In the data rows, zero lies at 4.5, halfway between 4 and 5.
Here are some points, one per row:
[6 5 2 4 4 9 3 4 6 3 6 4 5 3 4 3 5 8 3 1 1 5 4 8 3 4 7 6 4 5 4 6 5 6 4 5 4
 5 1 3 4 9 5 6 4 4]
[4 3 1 5 4 4 2 5 7 6 2 2 4 6 6 5 5 6 4 3 8 3 7 0 6 7 5 6 3 5 6 5 6 5 5 5 4
 5 6 3 4 5 2 3 4 4]
[5 5 4 6 2 4 4 5 6 2 7 2 4 3 3 3 6 5 3 4 5 7 3 2 3 4 0 4 0 4 3 4 1 6 4 5 4
 3 3 6 2 7 3 7 5 4]
[4 8 3 4 3 4 6 4 1 5 3 3 4 4 7 4 3 6 3 6 4 2 4 2 4 5 2 7 6 5 4 2 5 4 4 7 2
 7 5 3 4 7 5 6 5 5]
[5 5 1 5 6 6 5 4 6 5 5 3 4 2 6 7 5 3 4 8 6 4 5 6 8 6 5 2 3 4 5 6 5 4 5 5 4
 7 6 7 7 6 4 8 5 5]
[4 5 3 4 2 3 7 3 6 7 4 8 3 4 7 3 3 3 2 3 4 6 6 4 3 6 7 3 3 2 5 5 3 6 2 7 4
 4 4 4 6 4 5 9 5 2]
[4 2 5 3 5 5 2 4 2 6 4 7 7 5 5 5 3 6 3 3 6 6 5 4 6 4 7 5 5 5 4 5 5 6 6 3 4
 4 4 5 4 6 5 4 4 8]
[4 5 4 5 5 3 6 5 4 6 4 2 7 4 6 3 4 4 6 8 4 4 2 6 2 5 4 5 4 2 6 3 8 4 4 4 9
 5 2 0 7 4 5 2 3 6]
[4 4 4 4 4 9 3 2 5 4 6 5 4 4 5 4 6 5 6 7 5 5 3 4 3 4 6 5 3 3 5 5 6 0 4 7 5
 4 4 7 1 3 3 6 5 4]
[4 4 3 2 4 4 5 4 4 6 1 4 6 3 8 6 5 5 6 5 5 3 3 4 4 5 8 3 7 2 4 5 4 7 3 6 4
 4 0 9 0 4 6 5 5 8]
[3 7 7 2 4 4 3 3 7 6 4 4 6 4 4 5 6 4 3 3 6 5 3 5 3 5 5 6 5 5 3 5 2 4 5 5 4
 9 2 0 4 3 4 4 6 8]
[5 3 7 5 7 4 0 7 4 5 8 9 2 3 5 3 6 5 6 6 3 5 6 4 3 6 5 6 4 2 6 4 5 6 5 4 5
 5 1 3 2 5 4 5 3 3]
[4 4 3 4 3 4 7 1 3 2 8 3 6 5 6 5 4 6 6 6 6 5 5 5 3 5 3 4 3 4 5 4 4 6 6 3 1
 3 5 5 3 3 5 4 3 6]
[8 4 6 2 4 2 6 2 3 4 4 5 4 7 4 3 3 7 6 5 5 5 2 6 3 8 4 1 8 4 6 4 5 3 3 0 7
 4 3 8 4 6 4 4 4 3]
[4 4 5 1 5 5 4 5 4 4 3 9 4 7 4 7 6 6 1 6 5 4 4 4 5 2 3 2 3 7 3 4 8 5 5 5 5
 3 4 6 5 5 3 4 5 5]
[4 5 8 7 4 3 4 3 2 6 4 4 6 5 1 7 7 4 5 3 4 6 2 6 1 5 2 5 3 4 3 6 5 7 4 3 5
 3 7 6 4 5 4 4 4 4]
[5 6 6 4 7 6 5 4 4 3 5 4 3 6 6 2 6 4 6 7 1 5 2 3 5 6 9 4 5 7 5 5 2 5 5 1 4
 4 7 5 3 2 1 5 6 7]
[5 4 4 7 5 8 4 3 5 6 6 5 4 5 7 5 5 7 3 6 7 4 1 4 8 4 5 4 6 6 4 4 1 7 4 6 5
 0 4 2 5 3 4 4 3 4]
[7 6 3 4 3 4 3 7 6 4 5 4 5 3 4 6 5 6 5 7 3 6 3 3 3 6 5 3 4 3 3 5 4 3 1 2 3
 3 5 6 4 4 9 0 5 4]
[5 3 4 4 2 5 3 4 5 4 3 7 3 7 6 6 7 3 5 6 3 3 9 6 4 2 6 4 5 3 4 4 1 5 6 5 5
 5 4 4 5 7 5 4 5 5]
[3 7 4 5 2 5 5 5 7 7 5 4 0 7 4 2 5 6 4 4 5 5 4 6 5 5 4 5 4 4 5 3 5 6 5 7 3
 1 4 6 4 3 4 3 3 5]
[4 5 6 4 6 5 6 4 2 4 1 3 4 5 4 4 6 5 4 1 3 6 3 6 4 6 7 6 0 3 5 4 5 5 4 6 5
 3 7 6 4 5 2 2 3 5]
[4 8 2 6 6 4 3 2 3 7 6 5 5 3 6 4 3 5 5 2 7 6 6 5 6 3 3 0 5 6 2 5 4 4 5 8 7
 5 4 5 0 6 3 1 3 3]
[6 4 6 6 5 6 2 7 2 5 5 5 4 5 4 3 5 3 5 4 5 4 2 4 5 6 8 3 4 7 5 5 3 6 3 6 5
 7 3 5 3 3 4 5 4 2]
[2 3 7 5 5 7 5 6 1 5 6 3 5 5 4 5 3 5 4 4 4 2 3 3 5 5 4 1 3 2 5 4 0 3 4 5 6
 5 5 4 6 5 6 2 5 4]
[3 4 6 4 7 5 6 5 3 3 2 3 4 4 3 6 5 4 3 8 1 5 6 5 7 5 3 3 6 1 5 4 4 3 6 2 1
 5 2 6 3 6 3 6 3 7]
[5 2 3 5 4 3 6 7 4 8 3 1 7 3 6 2 5 4 3 7 5 6 4 5 3 3 5 5 6 4 2 4 2 3 4 6 3
 5 7 7 8 6 2 2 4 4]
[4 4 5 7 5 2 2 2 3 6 2 6 4 3 5 0 4 6 4 5 5 4 7 6 7 3 5 7 6 5 4 6 2 4 4 4 3
 4 4 4 6 4 4 6 7 4]
[6 3 6 7 6 3 7 6 3 0 3 5 6 5 5 5 3 5 4 4 3 4 6 3 4 4 3 3 4 5 8 6 5 2 2 8 3
 5 6 3 3 3 5 3 1 7]
[3 6 2 5 5 6 4 6 5 2 2 9 4 4 4 6 4 6 6 7 8 4 2 4 5 4 6 5 6 6 5 4 0 5 4 2 5
 3 5 4 4 4 4 8 1 3]
[4 5 3 4 5 6 5 4 3 7 4 4 2 3 3 4 4 6 5 4 6 6 4 5 3 5 6 2 7 5 8 2 4 6 6 7 4
 6 4 5 5 4 5 5 5 5]
[7 6 6 3 2 3 4 6 4 4 2 3 1 2 6 5 5 4 6 3 3 4 4 5 6 4 3 3 7 3 5 2 4 4 6 8 3
 2 5 2 5 3 3 5 5 4]
[4 5 3 4 2 5 9 7 2 4 6 6 5 4 4 2 7 5 6 3 5 6 2 4 7 4 6 6 5 5 4 4 7 7 4 5 4
 7 3 4 3 6 6 4 4 3]
[5 4 5 6 4 3 4 6 3 6 7 4 6 5 5 7 7 1 5 0 3 3 3 0 5 3 5 4 7 4 6 4 4 3 5 5 3
 5 2 4 5 7 0 5 3 4]
[4 6 6 5 2 4 1 5 3 3 3 6 4 4 4 6 3 6 4 4 8 3 5 5 5 5 7 5 3 5 5 5 6 4 4 3 4
 3 3 4 7 5 5 5 5 6]
[2 3 6 4 4 2 4 3 6 3 5 7 6 5 8 4 5 5 4 5 3 6 2 7 6 5 4 7 4 7 8 6 3 6 5 8 4
 4 4 8 2 3 4 0 5 3]
[4 5 2 5 6 5 4 6 4 3 4 7 2 6 3 4 4 3 5 4 5 4 4 5 9 2 5 3 2 0 5 3 8 5 3 6 5
 7 6 4 5 5 4 4 5 7]
[5 5 7 5 4 9 6 4 6 4 1 3 3 3 5 4 4 3 5 5 3 4 6 3 5 7 4 2 7 6 2 4 6 2 8 6 5
 4 2 6 7 4 6 5 2 3]
[4 3 6 4 6 5 6 5 4 8 6 6 6 3 9 6 6 6 5 2 3 6 3 5 3 5 3 3 2 8 4 4 5 3 1 3 3
 4 7 4 5 4 7 3 4 5]
[4 3 5 5 5 3 6 0 7 2 6 3 6 6 4 3 5 3 5 7 4 3 3 3 5 3 5 3 6 4 5 4 5 5 5 4 6
 3 5 3 3 5 5 5 6 5]
[4 2 3 4 3 3 9 5 5 3 4 3 3 4 3 8 5 4 4 5 7 4 7 6 5 4 6 6 7 5 4 6 4 3 4 1 2
 4 5 4 3 5 1 4 1 3]
[3 4 3 6 5 6 5 5 4 3 3 5 3 4 5 7 3 6 6 2 1 4 2 4 3 4 3 4 4 2 4 7 4 5 3 3 4
 4 4 5 5 2 5 3 6 0]
[3 5 4 6 2 6 3 4 3 3 3 5 4 6 7 4 5 6 6 4 4 7 6 7 9 8 3 2 2 5 3 5 3 4 4 2 5
 5 5 1 2 5 5 5 5 4]
[4 6 4 6 1 4 4 5 4 4 3 4 3 3 3 3 7 3 5 5 2 5 3 1 5 5 4 1 6 5 7 9 7 5 6 5 4
 4 8 4 5 5 7 6 4 7]
[3 6 4 8 4 3 8 5 6 4 4 3 4 6 5 5 4 5 4 7 6 6 6 4 5 1 8 4 5 9 4 3 3 2 5 3 7
 3 3 5 4 5 7 5 6 5]
[5 5 3 5 4 6 5 6 3 7 3 7 9 4 1 4 4 3 4 5 5 5 6 6 4 5 2 3 6 5 9 5 6 3 5 3 4
 3 4 3 4 6 3 4 8 5]
[4 6 2 4 2 2 8 5 3 6 7 4 7 4 6 4 8 6 3 5 3 3 8 6 2 4 7 3 4 6 6 4 4 4 5 6 4
 4 2 5 3 5 5 4 4 2]
[3 4 3 3 5 4 1 6 1 2 5 3 6 7 6 6 3 6 4 6 5 9 5 4 6 3 6 5 7 4 3 5 6 4 6 6 3
 4 3 4 6 3 5 6 5 3]
[4 6 3 7 5 6 5 8 6 5 5 3 7 5 5 5 4 4 5 3 2 3 6 5 2 4 3 5 6 4 6 3 6 6 3 4 4
 5 5 6 6 2 1 3 4 8]
[4 4 5 3 4 5 4 4 5 4 5 5 2 4 4 4 4 6 8 5 3 5 4 2 5 5 2 5 4 9 5 6 3 4 3 5 5
 5 0 6 9 5 4 5 3 7]
[5 7 4 7 8 4 5 8 5 4 4 3 4 3 6 6 5 1 3 6 5 3 7 6 7 6 6 7 2 6 5 5 4 4 5 2 5
 4 5 5 6 6 5 4 4 7]
[7 5 3 3 7 6 5 5 4 5 3 5 4 9 4 4 6 5 4 3 6 4 5 6 2 5 4 5 2 6 4 5 3 6 7 8 3
 6 4 3 3 5 7 4 5 4]
[5 4 6 6 4 8 4 3 4 8 3 4 4 5 2 6 5 6 5 5 7 4 6 4 8 4 3 9 5 4 6 4 5 6 3 6 5
 6 7 7 2 4 8 6 5 4]
[5 5 5 5 4 5 9 6 6 7 2 7 9 3 5 4 3 6 6 4 5 6 4 4 5 4 7 8 0 4 2 7 2 4 6 9 9
 4 5 3 6 6 3 3 5 4]
[6 4 6 4 5 5 5 4 3 0 5 4 3 4 8 4 6 5 3 7 6 5 4 4 3 3 4 5 8 3 5 5 5 6 2 7 6
 5 9 5 5 6 4 6 4 7]
[6 3 5 2 4 5 5 6 3 6 6 3 4 3 4 1 5 3 6 7 5 2 4 6 5 2 5 3 1 8 4 3 5 7 5 4 2
 5 3 4 2 4 5 6 3 5]
[5 5 6 2 5 7 4 4 3 3 9 5 6 6 4 3 3 0 6 5 6 4 4 5 6 4 4 7 6 2 3 7 2 4 3 5 5
 1 3 6 3 4 6 6 5 4]
[5 5 3 4 6 2 5 5 4 5 6 4 3 3 0 5 6 5 4 4 2 3 3 4 6 7 5 5 7 6 6 2 4 2 6 7 4
 3 6 5 5 4 5 7 5 7]
[4 5 8 6 5 3 7 5 5 2 8 4 6 6 3 5 5 8 6 7 4 2 5 6 4 6 6 3 7 6 2 4 6 4 3 6 2
 4 5 6 4 5 3 5 6 4]
[3 5 5 2 3 5 2 5 5 3 5 3 3 3 4 6 0 3 4 5 3 4 4 5 4 5 5 2 4 7 6 7 6 4 5 6 6
 5 9 3 3 6 4 4 4 4]
[2 6 5 4 3 5 7 5 2 5 5 7 0 3 5 3 4 5 4 2 4 5 4 2 3 6 4 4 7 7 4 2 3 6 7 2 6
 5 6 6 1 5 5 4 5 5]
[3 8 5 4 6 3 1 7 6 6 5 7 8 5 3 2 6 6 5 4 5 2 3 5 4 5 5 4 5 3 3 4 4 4 7 5 5
 5 8 5 3 5 6 7 3 3]
[3 3 3 8 4 4 5 5 2 5 5 5 4 3 6 4 3 3 5 2 6 5 4 6 0 4 4 4 4 4 3 6 3 3 5 4 6
 4 5 6 5 2 6 5 4 7]
[5 5 5 6 6 3 5 5 4 9 8 2 3 5 6 5 3 8 4 7 4 4 2 4 5 3 3 4 4 3 6 9 3 3 6 4 5
 5 3 4 3 5 3 3 5 4]
[6 6 5 3 6 4 5 5 7 0 4 5 5 3 5 2 6 3 4 0 9 4 5 5 4 5 3 4 4 5 6 6 5 6 6 6 3
 5 1 5 5 5 5 4 6 3]
[4 6 2 1 7 5 4 4 0 5 4 6 4 4 4 8 6 6 7 5 5 3 7 4 6 5 4 5 2 6 3 7 4 7 4 3 6
 3 5 5 4 3 4 6 6 5]
[4 9 4 3 3 5 3 1 4 5 4 6 3 4 5 5 4 4 6 7 4 6 5 3 3 4 7 5 4 5 6 4 2 6 4 6 0
 4 5 4 6 7 5 1 4 3]
[8 4 4 8 4 3 7 6 6 5 4 5 7 6 7 8 3 4 5 5 3 5 3 6 4 4 7 7 6 4 5 3 4 4 8 5 3
 5 5 5 3 5 6 6 4 4]
[4 7 7 3 3 6 5 5 6 6 6 1 7 5 6 4 4 7 6 0 5 5 5 4 4 1 4 5 2 2 7 5 4 5 4 1 6
 5 6 7 4 4 4 6 4 3]
[4 4 7 5 6 6 5 6 5 7 0 3 5 6 8 5 5 4 5 6 7 3 5 5 4 4 5 6 6 5 6 5 7 4 4 3 0
 2 6 1 4 7 4 5 5 3]
[3 5 3 4 7 1 5 6 6 6 3 2 4 4 4 4 4 3 5 4 3 5 6 4 3 6 5 3 6 9 4 4 5 3 4 7 4
 4 5 3 4 7 5 6 5 3]
These points spread out most along one direction. How far along it is each point below, from 0 to 99? 50 is the average, and the first point above lies past it. One standard deviation of the points above along it is 16.
[4 5 2 5 6 5 4 6 4 3 4 7 2 6 3 4 4 3 5 4 5 4 4 5 9 2 5 3 2 0 5 3 8 5 3 6 5
 7 6 4 5 5 4 4 5 7] 49
[3 4 3 3 5 4 1 6 1 2 5 3 6 7 6 6 3 6 4 6 5 9 5 4 6 3 6 5 7 4 3 5 6 4 6 6 3
 4 3 4 6 3 5 6 5 3] 46
[4 3 6 4 6 5 6 5 4 8 6 6 6 3 9 6 6 6 5 2 3 6 3 5 3 5 3 3 2 8 4 4 5 3 1 3 3
 4 7 4 5 4 7 3 4 5] 60
[3 3 3 8 4 4 5 5 2 5 5 5 4 3 6 4 3 3 5 2 6 5 4 6 0 4 4 4 4 4 3 6 3 3 5 4 6
 4 5 6 5 2 6 5 4 7] 57
[4 4 5 1 5 5 4 5 4 4 3 9 4 7 4 7 6 6 1 6 5 4 4 4 5 2 3 2 3 7 3 4 8 5 5 5 5
 3 4 6 5 5 3 4 5 5] 53
[3 4 3 6 5 6 5 5 4 3 3 5 3 4 5 7 3 6 6 2 1 4 2 4 3 4 3 4 4 2 4 7 4 5 3 3 4
 4 4 5 5 2 5 3 6 0] 63
[3 8 5 4 6 3 1 7 6 6 5 7 8 5 3 2 6 6 5 4 5 2 3 5 4 5 5 4 5 3 3 4 4 4 7 5 5
 5 8 5 3 5 6 7 3 3] 63
[6 3 6 7 6 3 7 6 3 0 3 5 6 5 5 5 3 5 4 4 3 4 6 3 4 4 3 3 4 5 8 6 5 2 2 8 3
 5 6 3 3 3 5 3 1 7] 26
[4 6 2 1 7 5 4 4 0 5 4 6 4 4 4 8 6 6 7 5 5 3 7 4 6 5 4 5 2 6 3 7 4 7 4 3 6
 3 5 5 4 3 4 6 6 5] 65
[8 4 4 8 4 3 7 6 6 5 4 5 7 6 7 8 3 4 5 5 3 5 3 6 4 4 7 7 6 4 5 3 4 4 8 5 3
 5 5 5 3 5 6 6 4 4] 33
[3 6 4 8 4 3 8 5 6 4 4 3 4 6 5 5 4 5 4 7 6 6 6 4 5 1 8 4 5 9 4 3 3 2 5 3 7
 3 3 5 4 5 7 5 6 5] 33
[3 7 7 2 4 4 3 3 7 6 4 4 6 4 4 5 6 4 3 3 6 5 3 5 3 5 5 6 5 5 3 5 2 4 5 5 4
 9 2 0 4 3 4 4 6 8] 61
[6 4 6 4 5 5 5 4 3 0 5 4 3 4 8 4 6 5 3 7 6 5 4 4 3 3 4 5 8 3 5 5 5 6 2 7 6
 5 9 5 5 6 4 6 4 7] 33
[7 6 3 4 3 4 3 7 6 4 5 4 5 3 4 6 5 6 5 7 3 6 3 3 3 6 5 3 4 3 3 5 4 3 1 2 3
 3 5 6 4 4 9 0 5 4] 49
[4 3 5 5 5 3 6 0 7 2 6 3 6 6 4 3 5 3 5 7 4 3 3 3 5 3 5 3 6 4 5 4 5 5 5 4 6
 3 5 3 3 5 5 5 6 5] 37
[2 3 7 5 5 7 5 6 1 5 6 3 5 5 4 5 3 5 4 4 4 2 3 3 5 5 4 1 3 2 5 4 0 3 4 5 6
 5 5 4 6 5 6 2 5 4] 56
